[[121 129 126 122 124 135 133 132 124 133 137 129 132 125 131 108]
 [131 124 124 125 126 131 126 121 128 128 131 129 131 128 129 128]
 [130 122 122 121 125 141 124 119 131 131 141 135 132 126 125 126]
 [126 126 121 115 118 154 125 129 130 136 152 144 132 125 117 120]
 [132 137 130 124 125 121 132 149 120 124 114 129 127 134 119 146]
 [134 117 124 126 141 113 130 114 124 123 116 114 136 131 146 126]]
->
[[121 129 126 122 124 135 133 132 124 133 137 129 132 125 131 108]
 [126 126 121 115 118 154 125 129 130 136 152 144 132 125 117 120]
 [130 122 122 121 125 141 124 119 131 131 141 135 132 126 125 126]
 [131 124 124 125 126 131 126 121 128 128 131 129 131 128 129 128]
 [132 137 130 124 125 121 132 149 120 124 114 129 127 134 119 146]
 [134 117 124 126 141 113 130 114 124 123 116 114 136 131 146 126]]

[[120 143 105 142 121 123 122 145 120]
 [141 144 124 146 147 118 100 144 148]
 [135 112 126 128 132 151 142 118 128]]
->
[[120 143 105 142 121 123 122 145 120]
 [135 112 126 128 132 151 142 118 128]
 [141 144 124 146 147 118 100 144 148]]

[[123 124 125 157 133 131 113 139 153 137 101 105 109]
 [124 118 138 122 142 115 146 143 120 154 154 151 131]
 [128 131 122 131 124 129 119 126 137 119 108 110 115]
 [140 119 132 128 136 129 130 130 129 133 136 132 120]
 [137 131 123 122 123 133 124 119 126 114 125 123 126]
 [127 150 100 127 117 129 119 132 129 118 120 122 132]
 [113 142 112 132 121 121 122 138 135 128 111 117 125]]
->
[[113 142 112 132 121 121 122 138 135 128 111 117 125]
 [123 124 125 157 133 131 113 139 153 137 101 105 109]
 [124 118 138 122 142 115 146 143 120 154 154 151 131]
 [127 150 100 127 117 129 119 132 129 118 120 122 132]
 [128 131 122 131 124 129 119 126 137 119 108 110 115]
 [137 131 123 122 123 133 124 119 126 114 125 123 126]
 [140 119 132 128 136 129 130 130 129 133 136 132 120]]

[[118 116 135 122 115 122 127 127 120 129 132 124 136 132]
 [137 131 118 127 139 131 131 111 125 112 119 109 139 150]
 [136 131 120 128 136 131 130 113 125 113 120 111 137 147]]
->
[[118 116 135 122 115 122 127 127 120 129 132 124 136 132]
 [136 131 120 128 136 131 130 113 125 113 120 111 137 147]
 [137 131 118 127 139 131 131 111 125 112 119 109 139 150]]

[[133 145 146 112 137 143]
 [113 145 150 151 129 144]
 [134 114 115 124 115 112]
 [121 147 142 131 117 135]]
->
[[113 145 150 151 129 144]
 [121 147 142 131 117 135]
 [133 145 146 112 137 143]
 [134 114 115 124 115 112]]

[[135 132 130 138 137 148]
 [104 108 108 122 127 150]
 [ 99 107 113 118 130 147]
 [106 107 111 121 128 141]]
->
[[ 99 107 113 118 130 147]
 [104 108 108 122 127 150]
 [106 107 111 121 128 141]
 [135 132 130 138 137 148]]
---
[[126 132 130 123 125 126 129 126 123 130]
 [122 131 119 119 108 142 151 124 144 114]
 [127 134 129 123 128 127 127 130 121 129]
 [132 129 156 126 116 115 149 132 152 117]
 [129 129 130 123 118 107 129 123 121 124]
 [130 130 134 131 136 138 115 122 117 137]
 [131 132 130 123 123 125 126 126 122 131]]
->
[[126 132 130 123 125 126 129 126 123 130]
 [127 134 129 123 128 127 127 130 121 129]
 [129 129 130 123 118 107 129 123 121 124]
 [131 132 130 123 123 125 126 126 122 131]]

[[142 126 105 132]
 [143 104 142  98]
 [143 153 145 149]]
->
[[142 126 105 132]
 [143 153 145 149]]

[[117 147 146 146 146 115 115 146 146]
 [117 144 145 145 145 100 100 146 145]
 [104 128 130 130 129 105 105 130 129]
 [121 152 151 151 151 116 116 151 151]
 [115 143 143 143 143 111 111 143 143]
 [108 134 135 135 134 110 110 135 134]
 [117 145 146 146 146 101 101 146 146]
 [110 137 138 138 137 105 105 138 137]
 [117 147 146 145 146 116 116 145 146]
 [117 145 146 146 146 107 107 146 146]]
->
[[117 147 146 146 146 115 115 146 146]
 [104 128 130 130 129 105 105 130 129]
 [115 143 143 143 143 111 111 143 143]
 [117 145 146 146 146 101 101 146 146]
 [117 147 146 145 146 116 116 145 146]]

[[126 119]
 [105 124]
 [142 120]
 [120 102]
 [109 102]
 [145 103]
 [150 103]
 [126 115]
 [104 127]
 [123 111]
 [150 121]
 [134 133]]
->
[[126 119]
 [142 120]
 [109 102]
 [150 103]
 [104 127]
 [150 121]]

[[137 137 135 133 123 120 129 141 127 135]
 [144 120 143 123 115 129 133 143 141 118]
 [129 112 143 111 122 145 128 124 145 107]
 [129 131 126 132 128 125 137 133 131 132]
 [122 152 113 154 150 110 128 130 116 155]
 [120 124 126 124 135 135 122 117 129 123]
 [130 124 134 122 125 134 124 127 132 120]]
->
[[137 137 135 133 123 120 129 141 127 135]
 [129 112 143 111 122 145 128 124 145 107]
 [122 152 113 154 150 110 128 130 116 155]
 [130 124 134 122 125 134 124 127 132 120]]

[[156 157 157 157 118 104 156 156 157]
 [145 145 145 145 113 109 145 145 145]
 [148 148 148 148 111 110 148 148 148]
 [120 118 118 118 105 120 119 118 118]
 [139 139 139 139 111 112 139 139 139]
 [139 139 139 139 113 110 139 139 139]
 [149 149 149 149 109 113 149 149 149]
 [142 141 142 142 106 116 142 142 141]
 [144 144 144 144 112 111 144 144 144]
 [143 143 143 143 111 111 143 143 143]]
->
[[156 157 157 157 118 104 156 156 157]
 [148 148 148 148 111 110 148 148 148]
 [139 139 139 139 111 112 139 139 139]
 [149 149 149 149 109 113 149 149 149]
 [144 144 144 144 112 111 144 144 144]]
